In the rows, 128 means zero.
The rows below come in pairs that one turn or mirror swaps. Which row does each named row swap with?
The rows were stretched afterwards, more along some directions than others.
q736: [112 172 120 157 117 153 161 141 123  88 125 124  79 118 125 135 142 118
 156  98]
q574: [117 140 122 120 103 121 149 135 126 120 133 116  56 131 119 114 136 116
 139 138]
q578: [115 173 134 137 121 142 103 131 115 127 145 128  85 167 131 115 143 114
 150 108]
q774: [132 160 137 122 126 132 127 144 139  87 132 130  91 126 123  93 142  91
 141  95]
q52: [110 148 136 139 116 125 138 133 126 109 148 123 104  90 149 128 144 113
 123 124]
q196: [125 133 120 113 104 136 137 132 122 102 152 114  69 100 143 111 133 109
 117 126]
q120: [120 183 133 134  96 136 123 148 120  90 138 136  99 162 130 117 135  97
 179  81]
q504: [133 160 123 131 100 113 139 133 117 115 129 113  89 137 112 127 132 109
 156 142]
q190: [106 158 136 106  95 139 138 125 124 111 136 115  72 148 129 126 144 111
 150 122]
q813: [133 138 133 115 129 144 119 116 124 120 129 130 114 115 142 123 123 123
 111 118]
q897: [142 165 125 108 109 122 103 145 126 108 139 144  91 172 126 101 121  97
 146 100]
q66: [148 159 140  99 126 133  91 130 107 113 144 123 113 153 131 112 120 114
 123 101]
q236: [ 99 160 128 146 117 163 119 130 127 111 151 127 111 126 163 119 136 112
 133 116]
q714: [135 172 110 138  99 139 149 117 134 111 141 118  89 159 107 128 124 100
 143 124]
q170: [103 162 139 123 119 120  92 138  94 102 124 137 111 126 150 125 147 130
 148  87]
q101: [129 138 121 119 122 142 136 119 129 127 163 115  97 117 132 124 117 107
 115 146]
q184: [142 162 116 125 109 147 123 131 130 102 136 124  88 153 120  95 133  94
 126 119]
q458: [130 174 122 125 125 165 120 123 127 111 149 148  82 141 142 115 109 129
 126 120]
q202: [124 140 118 131 128 149 136 128 127 112 141 130 119 135 136 140 101 115
 136 126]
q871: [114 180 134 138 104 156 133 119 126 107 164 129  77 121 151 127 133 118
 138 145]
q868: [116 163 124 156  94 156 150 126 140 124 149 142  87 104 147 126 132 108
 152 137]
q704: [113 177 131 150 130 144 115 146 107  95 131 120  92 122 131 120 137 122
 161 100]
q21: [131 171 106 155 120 152 146 133 137 108 142 112  77 101 135 108 134 114
 134 134]
q6: [116 140 134 106  97 144 130 120 113 117 148 104  95 121 133 122 147 119
 126 135]
q928: [116 174 127 142 101 138 129 145 133  95 159 130 108 137 145 120 114  98
 159 102]
q921: [126 174 126 150 116 138 126 144 115  84 124 124 100 120 127 112 140 108
 156 114]
q258: [130 162 138 129 121 132 132 145 135  88 148 124 104 113 126 104 127  91
 135 131]
q918: [115 143 129 126 107 108 135 153 109 110 141 108 101 122 134 131 132 113
 147 129]
q963: [ 99 160 119 126 110 137 140 122 120  88 153 131  68  95 143 116 117 120
 147 102]
q697: [148 156 121 121 125 144 131 131 129  98 119 131  98 123 128 119 118 117
 131 117]
q637: [124 160 120 124 125 140 108 135  98  98 146 136 103 136 136 111 121 127
 128 114]
q760: [112 161  97 144 110 118 136 140 126 116 140 130  94 153 139 124 102 120
 149 129]
q644: [132 153 116 136 128 147 132 136 144  93 148 134  88 103 146 108 123  88
 120 115]
q121: [113 135 126 125 130 123 142 150 131  82 156 115 120 126 132 126 113  91
 130  99]
q63: [131 143 121 109 111 152 145 138 144  94 150 122  93 124 146 121 111  93
 130 134]
q715: [128 159 114 129 144 130 108 138 121 100 139 147  83 126 140 101 100 123
 132 106]
q408: [121 162 132 135 119 161 126 129 133 118 129 131  90 122 130 123 143 107
 154 103]
q199: [143 153 125 110  95 142 154 132 119 110 140 105  88 130 125 144 146 114
 124 123]
q954: [103 171 124 171 100 137 151 136 120 114 129 117  87 129 129 133 146 109
 171 127]
q227: [118 167 115 124 112 137 120 132 108 110 126 133  80 125 159 116 137 128
 140  93]
q415: [120 146 131 120 113 121 119 120 118 112 156 134 119 123 148 128 117 110
 121 109]
q618: [119 169 126 143  81 135 149 130 131 111 147 138  77 116 140 125 134 115
 155 149]
q455: [ 97 157 126 133  98 126 132 140 109 106 145 144 113 144 156 147 120 123
 158 101]
q233: [141 161 132 109 129 106 113 135 117  92 139 122  97 147 116 105 114 108
 134  97]
q173: [112 150 124 146 113 136 123 133 122 124 157 139  98 123 159 114 122 120
 127 155]
q533: [121 173 116 140 110 160 140 134 149  92 146 120  49 116 128  97 133 106
 140 122]
q438: [124 171 110 147 116 159 140 124 124 106 130 118  75 124 137 137 134 122
 145  97]
q159: [121 180 119 148 118 149 160 143 136  78 148 123  66  97 133 112 137 101
 144 120]
q623: [128 170 121 138 123 158 104 128 130 113 136 148 102 142 144 109 121 103
 148  88]
q677: [113 147 115 121  94 137 152 139 139 111 158 140  97 137 156 130 102 113
 130 136]
q318: [122 184 142 136  99 142 128 131 125 120 134 125 105 160 123 135 144 105
 167 123]
q171: [116 175 144 130 100 129 143 124 129 108 139 127  93 144 116 133 150 104
 164 102]
q158: [130 138 129 126 126 131 134 134 113 108 124 108  94 122 112 117 133 106
 135 125]
q479: [122 183 127 137 122 127 123 138 124  77 145 141 114 150 128 130 113 106
 150  76]
q783: [112 164 132 129 103 152 126 112 125 119 145 131  96 142 139 145 139 107
 144 109]
q679: [121 171 111 153 125 118 134 148 123  95 135 138  88  96 134 123 122 111
 161 105]

q574 is swapped with q736
q623 is swapped with q415
q170 is swapped with q679
q715 is swapped with q455
q813 is swapped with q868
q199 is swapped with q533

